A single turn carries every row of the set below to another of its rows. Some are shown first; where does it send the rows asked next?
Nisiz: [ 50.9   1.8 -22.2  -6.2   3.9  14.4  10.8   3.4  20.3  14.0  -9.1  20.3
  27.6  -7.8   8.0   6.5  -6.4 -14.0   0.6  -2.7]
fekip: [ 37.6   9.2 -30.6 -27.4 -35.8 -15.9  17.2 -17.4 -10.5   9.6  11.6  -9.3
  -1.9  26.9  -3.8 -18.6  -2.1 -25.7 -28.1   9.3]
Belam: [  7.8 -11.5  -0.2 -19.4  -9.0  -9.2  17.7 -11.5   5.0  31.1 -11.9   4.0
  -2.5  24.6 -11.8  15.0  27.1  31.1   9.4  16.0]
zato: [ 44.7  -4.9 -27.8 -13.0   6.6  23.9  14.6 -13.8   6.0   5.1 -10.8  17.3
  -2.5 -18.1  13.2  23.4 -21.1 -12.3  -1.1  16.1]
baso: [ 24.3  -0.8 -17.3 -14.6 -34.1 -18.2  22.7 -17.7  -9.4   5.6   8.5 -16.1
  16.5  28.2 -18.0 -12.6  -4.6 -35.1 -27.7  -2.0]
Magu: [ 16.4   4.3 -23.8  15.6 -39.4 -35.4   3.3   1.5 -16.3 -14.4  30.9 -11.9
  32.1  28.7 -22.9  -7.8  -1.6  -5.0   7.5   3.8]
gid: [ 25.9  -4.3   4.8  22.7 -18.0 -24.1  18.2   6.8  -8.4  -3.4 -23.0  24.9
  20.9  -1.1  -1.7 -10.8 -41.1  -9.3  -9.2  -4.9]
Tugi: [  3.6  -4.6  -6.2 -25.1  -3.6   9.9  24.7 -20.0  11.6  33.7  -3.3   7.4
  -5.9  30.3 -21.1  15.9  18.5  18.0  11.2  20.7]
Vipar: [ 12.3   0.4 -30.6 -13.1 -17.3  32.5  49.2  12.8 -12.0 -12.1  17.4  -0.9
  -6.0  23.3 -18.9 -25.8 -31.7  -7.6  14.8  32.1]
linev: [ -5.4  19.7   2.6  32.3   3.1  -3.4  16.0  -2.6  -0.1 -18.6  13.3  32.0
  11.1 -17.1  15.6 -22.0 -41.1  -8.5  28.2   6.6]
Dupo: [ 35.1  14.5 -44.1 -25.4 -35.8  -8.5  17.4 -20.7 -13.8  10.9  19.1   7.2
 -12.1  22.7  -5.8  -8.8  -1.6 -15.8 -13.9   9.0]
gurel: [ 41.6   2.9 -20.8  -7.2  12.7  17.9   9.5 -10.0  17.9  14.4 -11.7  24.3
   9.4 -13.1   4.3  20.9 -16.1 -20.5  -4.1   3.2]
nifi: [-12.0  12.6 -10.8   0.5 -13.5  14.2  26.1  35.3 -34.6  -1.3  22.8  31.6
  -2.2  -5.3   1.9 -10.4 -35.4 -29.1  -8.3 -14.0]
Feguk: [ -9.5  -2.7  -2.4   8.2  30.4   0.1  31.2  37.0 -22.2  16.0  24.0  16.3
 -12.0 -23.7 -14.5  -5.3   3.3 -15.2  20.2  -4.9]
lemu: [ -0.9 -19.9  -0.6  24.1  18.0 -14.0  49.6  -0.7 -12.9  23.7   3.8 -14.1
  16.0  14.5 -24.0 -36.6  -5.0  -1.1  22.1   5.9]
pudub: [ 14.6 -10.4   5.8  -9.6 -10.1 -26.3  18.5 -10.5  -2.4  22.9 -22.4   4.8
   1.2  15.4 -22.2   4.1  24.6  23.3  13.7  -1.7]
Rared: [-16.0   2.1 -28.7  25.9 -16.6 -25.7  27.8  -7.1 -23.3   0.0  57.7   4.7
  16.2  -5.2  -5.4 -19.5 -15.1 -20.7  -3.3  23.6]
zok: [  6.3   8.9   8.4  37.3   1.1 -13.3   6.1   6.1  -5.1 -13.3   1.2  32.9
   8.9  -8.8   6.7 -18.3 -47.4  -9.6  18.3   8.1]
Fakub: [ -3.7   0.5 -30.4  35.5 -25.0 -22.8  14.2   3.2 -21.0  -3.2  55.3   1.8
  19.9   6.6 -18.3 -17.1 -18.9 -21.5   0.4  17.2]
dazu: [ 42.7   3.9  -8.7   3.3   2.8  -1.2  10.2   4.3  27.6   1.8  -1.7  33.9
  39.8   3.0  -9.3   1.3  -6.4 -11.4  -2.5  -5.0]
taru: [ -0.6   1.4 -30.9  30.1 -28.9 -29.6   3.0   3.9 -25.2  -2.7  40.7  -7.0
  32.7  15.2 -11.7 -10.5  -8.1 -12.8   6.4  14.0]
vuvos: [  6.3   2.2 -27.1 -33.2   0.3  19.7  26.5  14.2 -36.2   5.0  12.7 -19.7
 -17.3  19.2 -13.7  10.8  -1.5 -37.0  11.5   6.9]
kez: [-13.7 -12.8  -5.3  30.3  13.4  -5.3  48.0  -5.9 -28.3  22.1   7.2  -8.6
   4.9  10.7 -24.8 -28.2 -13.1   9.7  23.6  -1.4]
finav: [ 12.6  16.6 -42.6 -28.3  -4.9  16.6  14.4  36.9 -18.7   2.0  20.5  29.2
   5.3   5.8 -14.5  28.1 -27.7 -10.6  -2.6   9.2]
samab: [  7.0   1.4 -15.7 -28.3  -0.4   7.8  25.6  25.9 -26.9  23.7 -16.2  25.9
 -36.1  -9.6 -17.4  12.7  -7.0  -8.5  25.9  14.2]
lol: [ 37.5   9.5 -49.5 -26.3 -39.7   0.7  19.9 -17.4 -21.3   9.1  18.8   8.3
 -15.2  17.2  -3.4  -9.5   1.2 -10.4  -3.1  16.2]
bofe: [-36.4   5.6 -32.8  -3.1  -9.0   1.6  16.6 -13.9 -24.9  -4.4  27.4  12.4
  -0.5 -12.6   2.7  24.6  -1.7   6.9 -20.0 -10.8]
Refu: [  8.1   0.1   8.9  28.5  -4.0 -22.6   7.1  10.3  -2.6 -10.6 -13.8  29.0
  13.2  -3.7   8.0 -16.5 -48.0  -7.3   5.5   9.4]
fenof: [ -7.2 -25.2  -9.1  -9.6  -4.8   0.3  20.6   0.0 -21.4  -7.4  -5.7  -7.4
 -28.1 -10.4 -11.2  20.9 -28.9   1.3  12.8  39.5]
kob: [ -6.3  25.3 -20.9   3.7  12.5  25.6  37.4  -5.6  -5.3  -0.9  20.2   3.2
  -3.2  -7.6   4.2 -19.6  24.1 -12.7  27.5 -22.6]
muvob: [  9.6  -9.6 -12.7 -29.2   1.6  19.3  38.5 -10.6   7.7  24.8   3.0  10.8
  -7.5  21.8 -14.8  12.7   5.3  23.3  13.9  31.5]
gami: [-28.3 -13.4  -7.6  29.9  11.1  -1.6  47.8 -18.2 -29.0  15.8  11.2  -1.3
   8.0   2.7  -4.8 -19.2  -9.7  15.6  18.0  -4.4]
Nini: [-16.9  18.2  -4.6  -9.9  -7.4  -5.6  45.6  -0.2  11.1  -1.4  16.9  33.3
 -22.8 -21.2   3.1 -20.2 -11.2 -27.5 -13.1  15.5]
Kala: [ 25.9 -15.8 -59.5  12.3  -5.5  19.8  14.4  15.8 -34.5  -1.3   6.1  19.8
  -2.1 -24.0 -12.0   3.7  -8.8   8.0  24.5  17.7]
nomu: [ 14.3 -27.8   9.3  23.7   8.7 -20.7  49.8   1.9   1.3  17.5   0.7 -12.4
  17.5  18.5 -28.6 -21.3  10.8  -7.8  16.5   8.3]
loput: [-26.2  19.3  -2.9 -12.4 -14.1  -5.6  15.4  23.4 -34.5   1.5  37.7 -14.9
 -13.6   3.8 -11.1   7.6  -4.6 -12.5  23.5  -6.7]

Feguk moves to finav
Magu moves to pudub
And these:
kez moves to gurel
Refu moves to fekip
fenof moves to Nini
zato moves to Rared

